In the data rows, the value 128 means zero.
Here are some points, one per row:
195/148/74/99/68/127/90/156/177/112/171/119
69/125/143/88/114/150/194/110/165/181/125/73
138/136/166/191/125/173/159/76/74/101/90/107
172/125/120/111/194/69/67/168/97/89/148/176
195/171/74/99/68/115/90/122/165/135/148/153
195/159/74/99/68/127/90/168/177/112/125/142
92/113/109/65/194/69/102/191/165/147/159/130
149/148/86/99/194/69/67/191/120/112/171/130
69/90/178/122/114/161/194/99/142/158/79/130
103/136/166/191/136/173/159/76/74/124/90/107
126/148/86/99/194/69/67/191/142/112/171/130
92/136/166/191/125/173/159/76/74/112/102/130
115/136/155/191/136/173/171/76/74/101/90/119
69/90/178/134/114/161/194/87/142/158/90/119
184/125/120/111/194/69/67/168/97/89/148/165
69/125/143/88/114/150/194/110/165/181/125/73
69/90/178/134/114/150/194/87/142/170/90/119
69/90/178/134/114/150/194/99/142/170/79/119
103/171/120/191/171/58/90/122/142/135/79/153
126/56/74/145/114/150/90/179/97/135/182/188
195/148/74/99/68/115/90/156/177/112/171/130
69/125/155/88/114/138/194/110/165/181/125/73
103/136/166/191/114/173/159/76/74/124/136/85
69/90/178/122/114/161/194/99/142/158/79/130
161/125/120/99/182/69/67/179/108/89/148/188
138/136/166/191/125/173/159/76/74/112/90/96
69/90/178/134/125/150/194/87/142/170/90/107
138/148/166/191/114/173/148/76/74/101/90/119
184/125/120/99/194/69/67/168/108/89/148/165
126/136/189/111/182/150/136/99/62/78/102/165
69/90/178/134/114/161/194/87/142/158/90/119
115/56/74/180/125/138/90/168/97/135/194/165
195/171/74/99/68/127/90/156/165/112/159/119
138/136/166/191/102/173/159/76/74/112/90/119
80/171/86/191/125/161/113/110/131/158/148/62
69/113/178/76/194/81/159/179/97/147/136/107
195/148/74/99/68/138/90/133/177/112/136/165
184/125/120/99/194/69/67/179/108/89/148/153
92/113/109/65/194/69/102/191/154/147/171/130
195/159/74/99/68/127/90/133/177/112/148/153
195/159/74/134/68/104/90/156/177/124/159/96
195/159/74/99/68/127/90/133/177/112/159/142
These points spread out most along one direction. How far along it is each point below, from 0 to 99? 50 is the average, and the first point above lies past it.
103/171/120/191/171/58/90/122/142/135/79/153 53
69/90/178/134/114/161/194/87/142/158/90/119 30
69/113/178/76/194/81/159/179/97/147/136/107 47
92/113/109/65/194/69/102/191/154/147/171/130 63
103/136/166/191/114/173/159/76/74/124/136/85 33
69/90/178/122/114/161/194/99/142/158/79/130 31
126/136/189/111/182/150/136/99/62/78/102/165 43
184/125/120/111/194/69/67/168/97/89/148/165 68
195/159/74/134/68/104/90/156/177/124/159/96 65
138/136/166/191/125/173/159/76/74/112/90/96 34
103/136/166/191/136/173/159/76/74/124/90/107 32
69/90/178/122/114/161/194/99/142/158/79/130 31
126/148/86/99/194/69/67/191/142/112/171/130 69
69/125/155/88/114/138/194/110/165/181/125/73 36
69/125/143/88/114/150/194/110/165/181/125/73 37
195/159/74/99/68/127/90/168/177/112/125/142 66
184/125/120/99/194/69/67/168/108/89/148/165 69
138/136/166/191/125/173/159/76/74/101/90/107 35
149/148/86/99/194/69/67/191/120/112/171/130 71
195/148/74/99/68/138/90/133/177/112/136/165 64
69/90/178/134/114/161/194/87/142/158/90/119 30
184/125/120/99/194/69/67/179/108/89/148/153 69
161/125/120/99/182/69/67/179/108/89/148/188 69
195/159/74/99/68/127/90/133/177/112/159/142 66
195/148/74/99/68/115/90/156/177/112/171/130 68
138/148/166/191/114/173/148/76/74/101/90/119 36
